Rotation paths and how fast each direction turns (degrees per step):
Each turn is a multiple of 5 degrees from 10 to 175, or 0.

[-15.0,-15.9,38.4,-11.2,24.5,-19.3,17.2,26.4,-28.3,21.5,-12.0,-16.3,15.0,14.6,25.9,3.2,-39.8,32.9,-1.2,9.6,-17.1,11.9,21.5,-18.8]
[-26.7,-26.5,13.8,-17.1,31.6,-7.0,23.6,27.1,-17.5,-4.4,-22.5,-1.7,-8.0,-24.7,37.3,-23.3,-16.8,45.4,2.7,-2.9,5.6,23.2,9.6,-4.2]
[-21.3,-40.7,17.3,-18.3,44.0,-27.6,7.3,8.5,-5.6,-5.0,-1.2,-12.3,28.7,3.4,1.5,-9.6,-14.1,49.7,-6.1,-22.9,-17.8,7.2,16.9,-0.9]
[-17.8,-45.7,22.4,-8.2,12.4,-9.5,12.3,23.7,-9.8,6.6,13.2,4.4,14.1,16.6,33.0,-6.7,-25.3,42.5,-1.0,-10.7,11.2,27.7,-3.1,29.4]
[-24.2,-34.6,19.5,10.3,18.0,-29.9,2.9,30.6,-24.5,0.1,-13.9,-35.0,5.1,6.0,9.9,-12.4,20.0,45.1,-16.1,-8.8,10.5,20.9,21.1,29.0]
[-14.9,-23.3,10.3,-17.9,34.2,-26.0,26.2,25.5,-39.9,-3.3,8.5,7.0,6.4,16.9,-4.0,-3.8,1.6,32.7,13.9,-12.7,16.0,2.6,18.8,44.8]
[-19.9,-9.8,28.1,8.9,2.2,-24.5,5.1,25.0,-47.9,7.1,-5.7,-21.8,17.8,26.1,6.7,-0.1,-27.1,39.9,18.0,11.8,10.8,3.3,32.9,20.4]
[-36.6,-3.9,15.2,-11.0,20.7,-12.6,21.0,35.5,-37.5,-16.6,-9.7,-3.3,-31.6,-2.2,21.7,3.1,-7.9,43.4,10.5,11.0,10.3,7.8,33.9,12.8]
[-29.2,-14.7,-3.8,-17.6,19.2,-22.2,11.7,19.7,-30.1,-11.8,-6.0,-8.8,15.4,2.3,-10.3,4.2,-30.6,57.7,5.3,-14.0,8.5,-9.6,36.2,-11.9]
[-23.0,-26.2,20.0,-21.5,11.5,-10.9,17.6,30.5,-15.9,8.2,10.2,2.3,-5.5,18.4,28.3,25.8,-46.0,46.3,-15.4,-4.4,6.4,13.6,18.8,-5.9]
[-19.2,-26.9,2.0,-13.6,10.8,-19.2,18.3,38.7,-20.3,17.9,-26.0,-24.6,1.4,-15.9,20.8,-3.6,-5.6,47.0,-28.4,-13.0,20.9,13.3,14.3,-15.7]
[-3.5,-26.6,18.9,-31.8,51.5,-33.3,31.2,29.1,-20.7,20.3,0.1,1.8,11.8,6.0,6.8,4.5,-10.8,28.0,-15.6,-21.7,-5.8,7.2,10.9,2.6]
[-5.7,-27.5,28.4,-1.4,20.4,-16.9,19.1,25.7,-30.6,29.2,-13.5,-13.9,35.5,10.3,30.7,-19.3,-32.2,34.5,9.2,0.2,7.6,16.5,2.5,8.4]
Speeds:
[0.9,-1.1,-8.2,-7.8,0.0,10.1,10.6,4.5,-1.8,-1.7,3.7,18.5,-5.9,-6.9,9.1,-3.7,-4.4,-1.4,9.1,-1.6,13.9,4.2,-9.7,9.0]
170
[-12.4,-8.1,-4.9,-1.2,-3.6,8.2,-8.6,-8.3,14.3,-15.6,4.2,3.5,-4.3,-3.4,2.5,1.7,-9.4,14.0,-0.4,-3.8,-5.9,2.5,2.7,-8.1]
55
[-6.3,0.2,0.2,10.3,-6.8,-0.8,-7.3,-2.6,-6.4,-12.6,7.5,-0.5,-2.2,8.6,-8.5,-0.4,9.6,3.1,9.4,2.5,5.2,-1.3,4.9,22.0]
35
[-4.7,2.2,4.2,9.7,-8.5,4.0,-1.6,7.6,1.1,-0.9,-9.8,-9.7,-16.1,-8.8,14.8,-3.7,9.8,0.8,-6.6,9.5,3.2,10.2,-0.7,-0.4]
120

[-29.2,14.3,-27.8,-33.1,14.4,15.0,-24.8,-18.3,38.3,0.0,5.8,1.7,-1.8,-6.1,28.0,-7.5,-40.8,29.6,-8.9,-12.6,-40.7,-19.9,-11.2,-15.0]
[6.1,2.6,13.9,-17.7,29.5,30.1,-12.6,-7.4,34.8,22.6,-6.5,-15.5,33.1,7.8,-3.2,-11.4,-30.0,8.1,-1.2,29.9,-34.1,-12.9,-24.6,-46.0]
[6.2,26.2,-24.2,-5.9,30.5,-7.7,-45.3,-19.2,24.5,16.1,-17.7,-26.7,28.4,-14.2,15.5,-13.7,-4.3,48.8,-12.4,14.7,-35.3,-8.2,-1.1,2.0]
[-3.6,9.6,-48.6,-4.9,23.4,20.7,-4.6,-23.4,16.6,7.3,19.0,7.5,29.9,-1.7,36.8,4.0,-16.7,21.8,-14.2,1.3,-24.6,-20.3,-25.8,-50.8]
[-11.3,-2.4,-9.5,-16.5,14.2,-14.3,-30.2,7.3,36.1,14.9,-19.5,-13.4,37.0,7.9,30.7,-19.3,-19.6,4.3,22.7,16.1,-46.5,5.8,-21.3,-35.3]
[5.1,22.2,-22.0,-11.6,44.2,-9.0,6.3,0.7,29.3,12.0,-12.2,-26.1,10.1,0.4,17.7,-17.2,-6.5,40.2,-28.3,-8.2,-41.3,-7.5,16.4,-38.9]
[-3.4,6.5,-31.4,-11.2,3.8,6.8,-3.9,-46.4,26.0,42.4,-5.2,-12.3,11.1,-11.8,19.5,-7.6,12.2,20.4,20.8,4.8,-37.9,-19.5,-22.3,-45.7]
[-25.4,-21.9,-3.4,14.8,48.6,-11.0,-13.8,3.9,41.7,21.9,-10.4,-0.9,16.7,-6.6,40.9,-9.9,5.3,22.1,-6.8,1.0,-43.0,-0.6,-27.9,-16.1]
[-36.6,12.3,-16.4,-33.3,16.2,-4.4,-1.4,-20.5,42.7,0.4,-2.6,-14.7,-4.1,-3.9,13.6,-11.6,-28.3,21.3,-8.7,-15.5,-51.4,-29.7,8.1,-28.4]
[2.4,1.3,13.7,-9.5,37.4,32.8,-5.4,-27.2,35.3,41.3,-10.8,-12.9,-2.1,0.4,0.1,-10.0,-9.9,23.9,7.5,21.4,-42.1,-5.2,-30.0,-35.3]
[-9.3,2.2,-11.8,-2.5,29.3,1.1,-42.7,-24.0,42.2,17.9,-7.2,-15.4,22.0,-23.6,20.1,-18.0,5.9,30.3,-23.0,8.8,-37.2,-35.9,-8.5,13.6]
[-29.8,12.2,-27.8,-14.6,30.3,18.8,-1.6,-23.3,24.5,-1.8,15.7,3.6,22.8,1.4,17.9,17.0,-40.2,28.8,-7.4,10.2,-29.1,-21.0,-29.4,-30.6]
[1.9,7.3,2.2,-22.6,21.7,18.7,-51.0,-6.1,37.6,10.3,-16.5,-11.1,22.0,0.3,17.5,-26.5,-28.6,2.5,3.5,15.4,-48.1,9.1,-21.1,-31.8]
Speeds:
[18.0,9.4,5.8,-1.2,1.5,4.4,2.5,-7.4,-3.2,11.8,-6.2,-12.3,-4.3,-2.1,-14.0,-5.4,9.4,8.4,-2.2,5.4,1.3,-3.3,8.4,-1.6]
95
[-3.5,-1.7,15.4,-6.2,-8.9,-2.8,1.3,4.7,-19.4,-3.0,-1.6,14.9,2.5,-14.1,-2.3,5.1,5.3,7.1,-3.8,1.8,-0.3,4.1,4.8,-3.2]
0
[-10.9,15.9,-11.8,-1.8,4.0,-5.1,6.9,-11.5,-7.3,-11.3,-0.2,-4.7,-6.1,1.7,-3.9,10.3,-4.7,10.2,-5.2,-6.9,-2.5,4.2,7.7,3.1]
130
[-7.5,-8.4,1.8,3.8,1.0,-12.9,16.1,-1.5,3.8,8.9,-3.9,-1.4,-13.5,-1.8,5.5,-2.8,15.2,-2.4,6.0,-10.3,-7.2,1.5,3.2,-6.5]
35

[19.7,4.6,-0.9,12.2,62.6,-28.5,-1.3,2.6,-29.5,-16.7,-36.8,0.9,-12.2,-38.9,19.4,13.6,1.9,1.6,18.1,-1.4,-9.5,9.8,-6.0,-7.5]
[19.7,-3.5,-18.3,16.2,30.5,-31.6,37.4,-7.5,-36.3,-41.9,-13.6,-4.6,-18.2,-41.7,10.3,0.6,5.7,-0.3,22.6,-2.6,5.7,-9.6,12.7,5.7]
[36.0,-7.4,-17.0,9.2,29.5,-8.4,28.2,-13.8,-16.3,-38.5,-13.5,7.5,0.6,-19.3,28.3,19.5,19.8,8.0,19.9,-47.3,16.8,-2.8,11.3,0.5]
[38.6,-8.7,-7.4,12.2,49.4,-20.9,-2.4,-6.0,-14.4,-5.7,-38.9,20.1,-21.3,-7.5,27.2,21.9,6.1,-0.6,33.5,-22.5,7.6,-2.1,5.0,-21.1]
[19.4,-6.4,-21.6,14.6,33.1,-47.3,13.6,-13.6,-28.9,-19.4,-32.5,8.9,-35.1,-7.6,3.7,7.2,-16.1,-4.4,20.9,-10.5,3.2,-31.6,18.9,3.4]
[27.2,12.9,-20.4,18.4,24.6,-26.6,17.1,-11.2,-26.3,-38.3,-22.4,9.8,-5.2,-7.2,1.6,33.1,-2.4,0.8,7.2,-46.5,8.8,-25.0,2.6,25.9]
[25.8,13.3,7.3,25.1,40.3,-13.3,1.4,4.7,-11.3,-18.2,-31.1,24.7,-11.8,-11.2,0.0,33.8,-3.6,-7.8,31.5,-44.4,2.2,1.9,-16.1,0.4]
[3.3,1.8,13.2,15.2,47.1,-33.9,15.3,8.5,-14.8,-25.3,-39.3,13.5,-32.4,-24.6,-5.2,3.3,-17.1,-4.9,26.0,-24.2,-24.2,-10.6,10.4,1.6]
[9.9,13.4,-6.4,5.5,48.1,-27.1,21.1,-5.2,-29.8,-43.0,-25.8,-11.6,1.6,-33.9,12.0,11.7,-6.6,8.9,-8.4,-29.7,-16.9,-11.9,8.6,20.0]
[30.1,13.6,-9.1,24.9,41.5,-13.9,7.2,-0.9,-30.2,-32.2,-21.5,-0.5,4.5,-42.1,16.6,30.9,14.5,3.7,23.8,-22.3,11.4,12.1,-15.4,1.4]
[23.3,-13.9,3.3,14.2,37.5,-16.4,31.8,3.2,-18.8,-26.4,-21.4,13.6,-27.1,-34.0,15.9,-0.6,13.9,-4.5,46.9,-14.0,-1.4,1.8,6.4,-17.8]
[24.9,-17.7,-14.0,-4.9,46.5,-25.2,24.1,-16.3,-17.7,-29.8,-29.2,-0.3,-10.9,-17.2,29.1,1.0,5.9,11.2,5.1,-29.7,-4.2,-16.8,30.4,-6.9]
[36.9,3.3,-28.9,17.7,43.7,-28.0,-5.1,-16.2,-29.8,-14.3,-27.6,3.7,-3.7,-12.1,24.3,34.2,3.2,3.7,10.1,-16.3,21.7,-8.1,0.8,0.9]
Speeds:
[-4.2,2.9,-9.8,-4.1,8.7,-12.5,-10.2,-4.1,-9.4,4.7,-6.7,-10.6,-0.4,-2.0,2.2,-0.8,-8.6,3.0,-15.1,15.1,-3.8,-6.4,3.5,4.4]
95
[0.8,4.2,-5.2,-9.9,-6.0,-5.7,-1.9,-1.6,6.4,-5.4,-3.1,-8.9,-6.2,-0.3,4.1,2.4,-17.9,5.5,11.0,-4.5,6.2,19.9,4.4,3.5]
0
[-7.7,-5.6,1.2,-0.9,-8.2,-7.3,16.1,0.5,-2.3,-6.5,3.2,-1.3,-13.1,-2.9,-8.6,-15.6,-5.1,-3.8,6.9,6.1,-5.0,-10.2,10.2,2.1]
115
[-1.0,6.6,-0.6,4.0,-5.6,-4.8,-6.9,-1.3,3.2,5.0,-5.0,9.2,-5.9,17.7,-12.8,9.8,-11.4,-4.4,0.2,-10.2,0.5,-12.6,-0.8,8.0]
40
